Each named move below is a turn or a mirror, shown by a few rows before and after it. Which moves, in which order, take the first row of each later pair to the second? The first pair is answered.
move F:
[-0.52  2.61 -1.63  0.55 -0.48 -3.28  0.22  0.54  0.43  1.38 -1.19 -0.93
  0.88] => [ 0.22  0.10 -1.23  3.04  1.79 -2.46 -1.77 -0.25  0.88  0.79 -0.66 -1.43
 -0.55]
[-0.91 -1.29 -0.63 -1.25  0.44  1.90  0.68  0.09  0.24 -2.49 -0.93  5.06
  2.03] => [-0.67 -2.13 -0.36 -0.24  1.21  2.19  0.02 -0.08  0.21 -2.60 -0.69  4.85
  1.53]
[ 0.35 -0.70 -0.60 -0.18  1.43 -1.58  1.72 -0.92 -1.33  0.77  0.32  2.13
 -0.55] => [ 0.30 -0.81 -0.41 -0.11  1.38 -1.62  1.58 -0.97 -1.40  0.86  0.28  2.36
 -0.67]
[ 1.12 -1.94  0.06  3.39  2.72  0.65 -1.25 -0.70 -0.36  0.56  0.04  0.09
 -0.78] => [-0.52  2.61 -0.64 -1.27 -1.75 -0.85  2.13  0.86 -0.77  1.45 -1.16  1.12
  1.94]
move K:
[-1.81  1.39  0.55 -1.77 -0.72  1.52  1.35  1.15  0.18  0.11  0.06  1.77
  0.91] => [-1.22 -1.02  0.90 -0.92  0.07  2.00  0.39  1.02  0.25 -1.64  1.74  1.59
  0.18]
[ 1.17 -1.57  0.06  3.60  1.90 -1.10 -0.43 -0.88 -1.52  2.40  0.21 -0.30
 -1.08] => [ 0.87  0.31 -0.26  2.92  1.38 -1.49  0.18 -0.74 -1.44  3.71 -1.15 -0.25
 -0.30]
[ 0.17 -2.57  0.83  2.28  1.69 -0.04 -0.55  0.09 -0.76 -2.32  1.22  2.10
  0.18] => [-0.41  0.80 -0.61  1.43  2.25  0.34 -1.04 -0.77  0.46  0.11 -3.62  1.62
  0.96]
move E:
[-0.08  0.55  0.16  2.30  2.30 -0.08  0.44 -0.11  0.30  0.90  2.61  0.67
 -0.46] => [-0.70  1.92 -0.25  1.57  2.26  0.10  0.61 -0.10  0.51  1.13  1.29  1.89
  0.34]
[ 2.11 -3.61  2.18  1.26 -0.92 -0.32  2.99 -0.13 -1.54 -2.87  2.93 -3.03
 -2.57] => [-0.61 -0.30  2.00  0.90 -2.03 -1.42  5.05  0.70 -3.15 -2.19  3.27  2.61
  0.43]
[-0.05  1.38  1.01 -1.89  1.64  0.86 -0.96  1.88 -0.53 -1.86 -0.75  0.99
  0.77] => [ 0.57  0.53  0.93 -1.94  1.81  1.21 -1.48  1.66 -0.21 -2.15 -0.94 -0.52
 -0.08]
[ 0.84 -0.12 -0.46 -2.82 -0.75  1.26 -0.08  0.19  1.71 -1.14 -0.74 -3.02
 -0.02] => [ 1.07 -1.76  0.25 -1.55 -1.29  0.33  0.62  0.66  0.45 -1.27  2.00 -2.96
 -0.50]
move X:
[ 0.64 -1.20 -0.71 -1.25  0.21  1.18 -0.76  0.34  1.02 -1.87  0.62 -1.38
 -0.21] => [ 1.04 -0.23 -0.67  1.48  0.94 -0.24 -0.18  0.02 -0.15  1.66  0.56 -2.05
 -0.82]
[-0.95 -0.56  0.20 -0.94  1.12  1.64 -0.05 -0.38  1.62 -0.53 -0.06 -0.29
 -0.13] => [-0.85  0.43  0.16  0.53  1.47  0.51  0.39 -0.59  0.82  1.90 -0.11 -0.64
 -0.34]
[ 0.44  1.37 -0.51  1.79  0.82  0.30 -0.31 -0.96  0.66  0.95 -0.77  0.41
  0.74] => [-0.27  2.04 -0.36  0.31 -0.52  0.19  0.66 -0.21  0.40 -0.01 -0.11  1.45
  1.63]
move M:
[ 0.64  2.27 -0.83 -2.83 -2.63 -1.69  1.58  0.92  0.25  1.98 -1.74 -4.09
 -0.41] => [ 0.83 -1.74  0.84  3.58  0.63 -2.40  0.78  0.81 -2.47  1.44  4.17 -0.16
 -1.50]
[ 1.21  0.70 -0.02  1.30  0.41 -1.66  0.23 -0.18  1.05  2.03  0.00 -1.81
 -0.66] => [ 1.07 -1.28  0.27  2.10  1.71 -0.46 -1.13 -0.56  1.38 -0.53  0.98 -0.05
 -0.91]
[-0.27  1.37 -0.01 -0.97 -1.57 -0.21  0.04  0.52  0.30 -0.68  0.35 -1.31
  1.52] => [-0.16  0.47  0.51  0.90 -0.85 -1.00  0.24  0.64 -0.64  0.01  1.87 -0.57
  1.38]
[ 0.71 -0.53 -0.04 -1.68 -0.39  0.52 -0.31  0.27  0.89 -0.48 -0.89 -1.68
  0.12] => [ 0.66 -0.49  0.27  0.33 -0.43 -0.92  0.63  0.57 -0.62  1.55  0.28 -1.85
 -0.15]
Pairs:
(2 to 3 moves a pair)
[ 1.64  2.68 -0.10 -1.61 -2.37 -0.17  0.26 -0.53  0.30  1.98 -1.51 -3.56
  0.23] => [ 2.72 -1.11  0.20  0.56  0.27  1.88 -2.45 -1.43  1.19 -0.41 -0.37 -3.72
 -1.38] : X F
[-1.05 -1.37  1.50  0.77  2.44  0.97 -1.84 -0.49  1.66 -1.36  0.41  0.62
  0.13] => [-1.14  1.04  0.92 -2.37  0.40  0.65 -0.64  0.00  2.52 -0.47 -1.97 -1.02
  0.85] : E M
[ 0.08  0.46  0.68  2.49  0.27 -1.06  0.55 -0.78 -0.99  2.63  0.08 -1.48
 -1.05] => [-1.21  0.31  1.21 -0.94 -2.40 -0.71  2.02  0.54 -1.21 -0.84  1.78  0.81
  0.62] : K X
[-0.37 -0.94  1.76  1.76 -0.41 -0.66  1.11  0.88 -1.59 -0.12  2.42  1.93
 -0.50] => [-0.79  1.63  1.10  1.36 -0.66 -1.34  1.62  0.63 -1.47  2.36  0.14  1.31
  0.12] : M X X
[ 0.53  1.97 -0.42 -1.19 -1.85 -1.74 -1.98 -0.07 -0.35  0.68 -2.70 -1.49
 -0.52] => [ 0.74 -1.69  0.41  0.20 -0.37 -0.44 -3.61 -0.11 -0.56 -2.91  0.36  0.36
 -1.31] : M X X
[ 0.97  0.25  0.29  0.98 -1.99 -2.22  2.23  0.80 -1.42  3.12  2.07 -3.49
 -0.41] => [ 1.94 -2.19 -0.34  1.40  1.60  1.48 -2.23 -1.11  1.78 -0.09 -1.03 -3.80
 -1.88] : E X X
[-0.82 -0.62  0.02  2.90  1.75 -0.20 -0.28 -2.39 -0.56  1.20 -0.99 -1.07
 -1.95] => [-0.82 -2.44  0.96  0.47 -0.80 -0.23  0.57 -0.99 -0.93 -2.39  2.44 -0.69
 -1.58] : F K X
[-0.56 -0.44  0.83 -1.20 -2.14 -0.97  1.67  1.14 -1.63 -0.66  2.78  1.78
  0.66] => [ 0.01 -1.83  0.04 -1.13  1.04  2.15 -1.87 -0.55  1.19 -3.02 -0.63  1.33
 -0.30] : M K
[-0.84 -1.73  0.24 -1.77 -2.43  0.86  1.08  0.36  0.17 -3.05  0.51  1.59
  1.39] => [ 0.06  0.41 -0.85  1.18  0.44  0.72 -0.54 -1.40  1.29  1.85 -4.13 -1.20
  0.22] : M F K
[-1.44  0.15 -0.98 -1.54 -0.48  0.50 -0.05  0.23  1.18 -0.85 -1.68  1.12
 -0.06] => [-0.15 -1.10 -0.44 -1.19 -1.04 -0.26  0.29  0.60  0.95 -0.28 -0.04 -2.13
 -1.43] : E E M
[-0.28  1.80  0.41 -0.46  0.18 -0.89  0.67 -0.20 -0.77  0.22  1.44  3.16
 -0.37] => [ 0.08  2.52 -0.31 -2.67 -0.12  0.36 -0.26 -0.46  0.96 -0.21 -1.36  1.06
 -0.65] : M F M
[-0.51  2.02 -1.68 -0.76  1.35  1.57 -0.77 -0.21  3.01  0.58 -2.60  1.02
 -0.38] => [ 0.02  2.55 -1.40  1.35  1.47 -0.37  0.56 -0.08  1.65  3.57 -1.51 -0.02
 -0.74] : F M
[-0.19  0.85  0.25 -1.93 -2.27 -0.60  2.14  0.40  0.30 -1.12  0.10  0.54
  1.04] => [ 0.57  0.07 -0.13 -2.18 -1.27  0.65  0.71 -0.27  1.76 -1.73 -1.78 -1.29
  0.30] : X F
[ 1.95 -2.85  0.05  2.07  2.45  0.96 -2.12 -0.79  1.08 -0.45  1.31 -0.66
 -1.88] => [ 0.89  1.80 -0.99 -3.96 -2.29  0.00  0.73  0.42  1.66  0.42 -1.63 -1.95
  0.24] : F E
[-1.02 -2.19  0.23 -1.09 -0.23  1.33 -0.70  0.49  0.57 -3.84  1.30  2.94
  1.07] => [-0.04 -2.90  0.89 -1.39 -2.18 -0.34  0.91  1.23 -0.61 -2.48  3.34 -0.30
  0.14] : E M K
[ 0.07  0.47  0.61 -0.32 -2.15 -1.79  2.55  0.85 -2.21  1.30  3.07  0.76
  0.27] => [ 0.30 -2.20  0.57 -1.48 -0.71  1.28 -0.30  0.22 -0.11 -3.46  2.43  1.89
 -0.04] : X E F
[-1.49  0.08  0.60 -1.80  0.69  1.54 -0.64 -0.93  1.17 -0.91 -1.23  1.54
  0.37] => [-1.63  1.83  0.72 -0.40  0.36 -0.28  0.81 -0.58 -0.40  2.16 -0.66  1.70
  0.71] : X X
[-0.53 -1.14 -0.39  2.16  3.04  1.43 -2.88 -1.00  0.66 -2.84 -2.06  4.32
  1.01] => [-1.56  3.84 -0.75 -0.17 -1.14 -2.28  1.67  0.45 -1.50  1.57 -2.30  3.51
  3.20] : F M
[ 1.06 -0.24  2.18  0.48 -1.46  0.23  0.09  0.85 -1.48  0.99 -0.22 -3.54
 -1.29] => [-0.81 -0.54  2.53  1.50 -0.37  0.64 -0.21  1.14 -2.45 -1.11  1.24  2.60
  0.37] : E E M
[-0.60  2.89 -1.26 -1.13 -0.11 -0.02 -0.04 -0.36  1.06  1.45 -4.10  0.01
  1.39] => [ 1.25 -2.15  0.97  0.67 -1.28 -1.60  1.20  0.98 -1.35 -0.31  3.51 -2.14
 -0.87] : E X K
[-0.71  1.11 -0.01  1.88  2.61  0.06 -0.62 -0.59 -0.71  1.37 -1.00  1.51
 -0.09] => [-0.73  0.97 -0.46 -0.35  2.10  1.34 -1.59 -0.62  0.64 -0.15 -2.54  0.62
 -0.06] : X E F
[ 0.04 -0.98  0.46  1.05  1.00  0.07 -0.74 -2.12  0.57  0.67  0.46 -1.87
 -0.58] => [-1.08  1.18  0.33 -1.92 -1.51 -0.30  1.17 -1.14  0.38  0.16  0.09 -0.43
  1.04] : K X
[-0.63 -0.93  0.76 -2.02 -0.68  0.40  0.71  0.10  0.64 -3.14  0.79  1.17
  0.63] => [-0.14 -1.52  0.66 -1.72  0.16  1.03 -0.29 -0.18  1.41 -3.39 -0.13  0.09
  0.05] : E E F
[ 1.60 -3.69  0.56  0.13  0.79  1.57 -0.99 -0.67  0.22 -2.25  0.23 -2.04
 -1.81] => [ 1.94 -1.32  0.17  0.90 -0.07 -0.35  0.62 -0.60 -0.62  1.77 -0.80 -4.29
 -1.88] : M X F
[-1.57  3.32 -0.06 -0.67 -0.97 -1.58  1.58  0.82 -1.68  1.73 -0.92  2.37
  1.35] => [-0.61 -0.83 -0.07 -1.82  0.94  2.00 -2.00 -0.06  1.24 -3.73 -1.75  1.61
 -0.18] : X F
[-0.26  3.94 -1.96  3.72 -0.14 -1.99 -0.54  0.09 -1.22  3.42 -1.47  1.86
  0.10] => [-0.77  2.19 -1.80  4.49  1.46 -0.53 -2.14 -0.16 -0.86  0.67 -0.79  4.66
  0.26] : M K F
[ 0.36 -0.48 -0.89  1.58  1.62  1.64 -1.29 -0.76  2.31  0.24 -1.74  0.19
 -0.75] => [ 0.78 -0.73 -0.90 -0.16  0.14  1.56 -0.89 -0.43  2.73 -0.07 -1.91 -1.65
 -1.09] : E M
[ 1.22 -1.46  0.28  0.69 -1.04  0.83  0.76  0.87 -0.62 -1.28  2.77 -1.16
 -0.08] => [ 0.51  2.36 -1.00 -0.68 -1.57  0.32  1.40  0.46 -0.07  1.38 -1.20 -1.33
  1.11] : K K
